(in the rows, 128 means zero)
One turn sends every row of this set to another row. A few are shown first. Where does it send the rows asked after them?
k_20: [112 102 152 125 102 143 112 140  92 114 134 125 120 139 123]
k_320: [118 129 136 132 131 116 131  82 144  96 127 115 134 116 113]
k_274: [135 113 130  83 136 138 136 122 119 123 149 117 145 132 114]
k_888: [150 128 121 136 109 118 101 100 137 116 104  94 126 107 148]
k_349: [153 142  99 144 113 117  95  93 141 121 116 120 128 138 110]
k_197: [128 151 100 137 110 103 114 113 168 138 143 112 113 127 118]
k_435: [152 143 147 126 120 104 103 140 124 123 121 101 104 156 123]
k_388: [131 112 114 147 107 119 151 148 113 147 145 120 117 150 132]
k_401: [155 120 120 101 109 138 102 139 110 149 133  95 127 141 145]
k_68: [106 110 152 102 122 138 137 138 114 128 147  96 123 130 144]
k_540: [116 108 113 140 103 151 102 101 111 105 140  85 124 113 121]
k_71: [129 112  96 129  90 110 149 132 137 104 102 124 125 129 135]
k_548: [103 140 117 120 134 130 129 112 143 114 147 135  82 131 126]
k_140: [122 124 127 167 112 122 133 124 133 139 102 120  98 125 135]
k_605: [146 112 121 106  90 141 116 116  96 117 127  90 140 124 136]
k_826: [133 124 113 133 122 134  99 159 155 134 136 117 124 158 101]
k_262: [138 130 129 112 154 113 121 106 161 123 125 121 130 115 126]
k_594: [106 129 107 101 105 133 103 137 131 104 165 117 132 160 114]
k_839: [138 116 125 149  76 147 104 110 139 114 132 103  93 129 127]
k_767: [119 132 112 114 105 118  88  95 112 136 113 113 120 149  96]
k_561: [ 93 143 120 126 106 134  84 119 151  96 124 121 110 138 115]
k_864: [137  89  82 122 104 132 122 146 133 109 130 127 131 137 132]
k_154: [129 129 155 147 127 132 133 130 138 125 165 102 123 132 149]
k_996: [ 96 118 119 134 110 145 120  86 126 139 158 113 138 127 123]
k_855: [143 144 139 105 132 103 130 131 145 143 125 131 127 154 133]
k_868: [136 149 130  92 123 155 114 113 132 125 129 125 139 137  99]
k_128: [136  99 125 141 118 100 120 108 122 121 131  87 121 120 158]
k_568: [102 138 127 114 135  99 122 144 120 139 145 134 139 138 115]
k_261: [109 142 110 115 114 130 137 143 147  98 103 128 117 110 135]
k_444: [125 114 117 148  83 124 106 150 119 130 120 101 148 156 123]
k_225: [ 90 131 121 140  91 120 135 108 110 110 132 123 101 129 147]
k_12: [117 118  96 109 128 153 111 157 142 104 129 132 123 119 132]

k_12 moves to k_261
k_826 moves to k_561
k_320 moves to k_128
And these:
k_568 moves to k_197
k_540 moves to k_68
k_140 moves to k_444
k_888 moves to k_605
k_435 moves to k_767

One turn sends every row of this set to another row. A few are shown first. Where does it send the rows asked after them?
k_934: [168 175 137 136 124 147 107 188 108 148 158  99 139 160 149 117]
k_208: [167 157 127 129 136 150 109 190 102 152 150  88 154 146 149 116]
k_526: [141 178 108 151 155 135 122 153  91 107 168 150 161 164 126  91]
k_112: [129 192 142 157 109 111 128 157 130 108 158 106 146 147 111 123]
k_75: [125 172 129 148 131 109 133 169 121 108 135  85 168 132  93 123]
k_908: [112 162 129 132 172 144 135 192  98 121 169 115 188 134 126 107]
k_168: [140 178 160 109 156 156 129 170 124 114 170 128 185 160 133 100]
k_910: [109 183 130 144 167 131 122 195  92 123 158 124 178 145 109 108]
k_340: [164 156 126 136 139 137 110 198 102 151 147  85 150 145 139 115]
k_766: [164 174 135 144 126 135 108 196 107 147 155  96 135 159 138 116]
k_895: [128 158 119 130 141 133 129 159 111 117 127  79 191 120 107 124]
k_450: [136 181 132 125 114 167 120 128 115 121 158 108 180 135 151 129]
k_443: [134 197 144 144 102 145 124 137 126 112 168 116 154 150 138 128]
k_475: [152 177 113 136 157 144 116 143  93 109 158 149 171 166 127  88]
k_511: [131 201 143 143 105 147 131 144 128 106 165 112 157 153 130 131]
k_69: [112 193 119 121 132 151 102 142 139 139 157 115 135 132 134 121]
k_497: [142 129 112 136 156 149 129 146  82 133 149 120 143 162 122 133]
k_67: [152 142 126 138 150 129 122 148  93 128 138 124 133 178 101 127]
k_829: [122 202 145 138 157 131 112 185 101 120 153 134 173 163 104 104]
k_724: [155 136 132 131 144 148 135 140 104 123 161 126 132 178 125 129]
k_596: [131 153 119 134 140 122 123 158 110 122 126  81 187 116 109 119]
k_879: [119 182 118 108 141 156  98 138 137 143 143 108 150 127 133 117]
k_779: [122 167 118 104 150 144 102 146 142 141 135  97 154 120 122 112]
k_483: [118 162 120 114 151 127 111 157 149 135 141  93 144 119 114 110]
k_897: [148 129 120 132 149 155 135 141  93 128 161 123 139 167 131 132]
k_344: [111 172 121 127 142 121 116 161 150 132 154 100 130 124 115 114]
k_279: [107 187 121 131 133 133 111 153 145 133 162 111 125 131 125 119]
k_812: [134 187 133 126 114 170 127 133 118 114 157 106 180 140 144 133]
k_684: [137 164 107 155 159 124 134 163  96 103 174 141 158 157 123  89]
k_454: [138 199 161 121 152 144 116 173 117 116 160 137 176 170 116 100]
k_740: [126 194 140 154 113 116 134 162 129 103 154 101 151 149 104 126]
k_192: [156 147 116 128 169 131 132 153 107 103 159 131 177 154 123  80]
k_650: [133 166 121 120 133 163 126 141 109 120 137  89 197 124 133 129]
k_717: [169 166 133 129 129 155 108 185 105 151 155  94 148 154 153 116]
k_465: [145 149 111 143 167 122 139 163 105 101 169 131 167 152 121  84]
k_123: [127 169 131 152 128 100 126 167 121 113 137  88 162 130  96 119]
k_919: [162 164 129 143 134 130 109 201 104 149 149  89 140 151 133 115]
k_319: [144 135 114 139 156 137 122 150  82 133 138 120 140 167 106 131]
k_936: [135 159 119 120 133 156 119 139 107 126 136  90 196 119 136 124]
k_576: [128 159 144 115 167 156 139 179 115 117 176 117 191 142 139 103]
k_427: [160 161 116 125 164 142 121 144 101 107 153 140 180 161 126  82]
k_113: [157 142 135 134 144 135 128 144 104 123 150 127 128 183 110 126]

k_123 moves to k_112
k_879 moves to k_779
k_895 moves to k_75
And these:
k_908 moves to k_910
k_319 moves to k_67
k_766 moves to k_934
k_465 moves to k_684

One turn sends every row of this set to another row. A few are shown first. Where does it send the rows asked after them?
k_642: [123 134 179 103 170 146  89 146 121 123 142 133]
k_554: [139 119 180 127 168 150  97  76 105 143 132 139]
k_686: [117 144 178 102 161 145  88 143 117 130 144 144]
k_977: [116 131 141 154 172 116 111  86 161 153 137 144]
k_271: [123 128 181 100 165 145  87 142 117 127 151 139]
k_407: [100 117 128 116 174 127 119 136 154 134 158 140]
k_343: [125  99 136 125 178 136 119 125 119 165 145 170]
k_501: [141 122 165 134 168 157 101  78 103 145 133 128]
k_886: [130 104 143 125 180 135 120 114 112 168 142 173]
k_902: [136 132 171 132 147 118  96  99 150 106 123 125]
k_28: [119 123 138 157 176 122 111  91 156 162 137 149]
k_55: [121 126 137 151 178 116 116  89 162 154 138 145]
k_834: [130 138 167 128 135 117  97  99 147 107 126 136]
k_78: [140 136 158 139 139 112 101 103 149 109 128 127]
k_831: [115 130 134 152 175 118 110  90 161 154 131 146]
k_24: [131 136 172 110 168 147  87 151 117 136 150 136]
k_663: [130 129 172 124 162 155 102  77  99 141 127 142]
k_944: [139 123 162 131 168 155 108  82  94 145 130 134]
k_127: [129 103 139 123 186 136 123 116 119 166 144 168]
k_324: [139 120 176 124 172 154 101  83 101 139 123 135]
k_654: [ 95 117 124 115 170 130 114 137 149 132 151 142]
k_110: [ 95 117 130 114 167 129 116 137 148 130 159 140]
k_669: [ 95 114 125 125 167 129 115 131 156 134 156 138]
k_434: [128 105 136 125 182 135 117 115 115 167 136 172]
k_583: [122 143 168 109 168 144  91 153 118 132 150 134]
k_299: [130 130 172 129 142 118  93  98 153 106 136 125]
k_567: [141 129 159 134 138 117  98 107 150 106 134 123]

k_654 moves to k_831
k_28 moves to k_343
And these:
k_583 moves to k_78
k_324 moves to k_642
k_127 moves to k_407
k_501 moves to k_24
k_977 moves to k_886
k_686 moves to k_834
k_271 moves to k_299

One turn sends every row of this set to another row. A few are shown first. Where does it send the rows asked after them?
k_268: [ 99 135 123 111 124 130 152 115 104 135 176 132]
k_307: [119 138 154 119 134 144 170 129 124 136 152 126]
k_660: [138 117 133 121  88 107 138 120 157 122 136 146]
k_354: [136 141 128 154 127 150 118 126 160 112 168 170]
k_507: [135 136 123 161 138 157 143 120 151 116 147 152]
k_756: [119 142 107 105 120 108 113 127 118 130 189 150]
k_390: [158 143 123 104 129 117 111 139 144 129 167 163]
k_184: [137 111 142 133  92 101 140 136 146 119 133 142]
k_176: [103 150 152 157 118 121 145 161 125 121 174 156]
k_939: [160 144 151 112 139 145 143 140 139 130 152 153]
k_345: [110 136 111 154 120 149 161 105 142 123 150 148]
k_916: [123 137 149 119 139 149 167 126 118 135 153 131]
k_780: [111 150 116 144 111 138 106 112 150 121 168 173]
k_79: [112 144 157 147 105 105 130 141 121 123 125 143]
k_677: [102 135 146 154 106 108 142 166 120 127 167 156]
k_457: [116 155 164 140 107 113 123 127 133 118 127 148]
k_231: [159 146 151 113 137 141 144 141 145 135 142 147]
k_762: [156 147 126 101 125 125 109 135 136 129 170 165]
k_705: [111 102 122 150 130 106 119 161 126 136 159 149]
k_56: [118 139 110 100 119 114 114 118 115 130 184 153]
k_9: [136 114  91 138 105 125 125 144 139 145 150 130]
k_751: [ 94 137 127 114 127 123 147 117 106 134 177 127]
k_918: [ 93 136 110 142 110 133 135  96 142 124 160 163]
k_212: [139 112 109 143  96 118 121 158 136 139 145 131]
k_137: [109 107 115 154 147 117 130 156 125 134 170 149]

k_268 moves to k_916
k_212 moves to k_705
k_457 moves to k_660
And these:
k_354 moves to k_780
k_231 moves to k_390

One turn sends every row of this set to another row. A few are shown first. Where does it send the rows asked after them?
k_61: [ 95 111 154 103 149 110 145 100 122 119 139 127 109 116 118]
k_372: [128 144 146 133 184 118 163 129  92 107  95 117 129 177  98]
k_595: [107 110 147  98 145 115 148  95 112 118 141 132 108 119 119]
k_381: [128  95 137 102 157 125 166 123 157 113  87  98  99 152 126]
k_406: [136 140 156 140 179 117 154 126  90 120  93 110 148 164 100]
k_963: [140 111 149  73 141 109 149 100 107 109 101 123  96 131 132]
k_863: [111 139 164 148 181 113 156 130 106 115  94 106 143 170 100]
k_380: [148  92 134 102 142 132 167 111 143 115  88 106 110 151 131]
k_698: [103 113 161  79 160  94 145 119 135 110  98 108  88 128 125]
k_653: [131  89 150 114 143 128 161 113 157 122  88  96 119 145 132]
k_378: [132 145 151 134 187 115 157 133  91 115  92 110 137 169  97]
k_7: [ 99 114 143  94 155 110 150 103 117 114 140 130  98 121 115]
k_408: [134 137 159 146 167 122 157 115  90 116  95 117 151 171 104]
k_870: [118 103 178  96 134 103 137  98 126 121  98 109 120 118 136]
k_436: [125 142 161 142 186 113 153 132  99 120  92 104 145 164  99]

k_61 moves to k_595
k_653 moves to k_380
k_963 moves to k_698
And these:
k_378 moves to k_436
k_863 moves to k_408

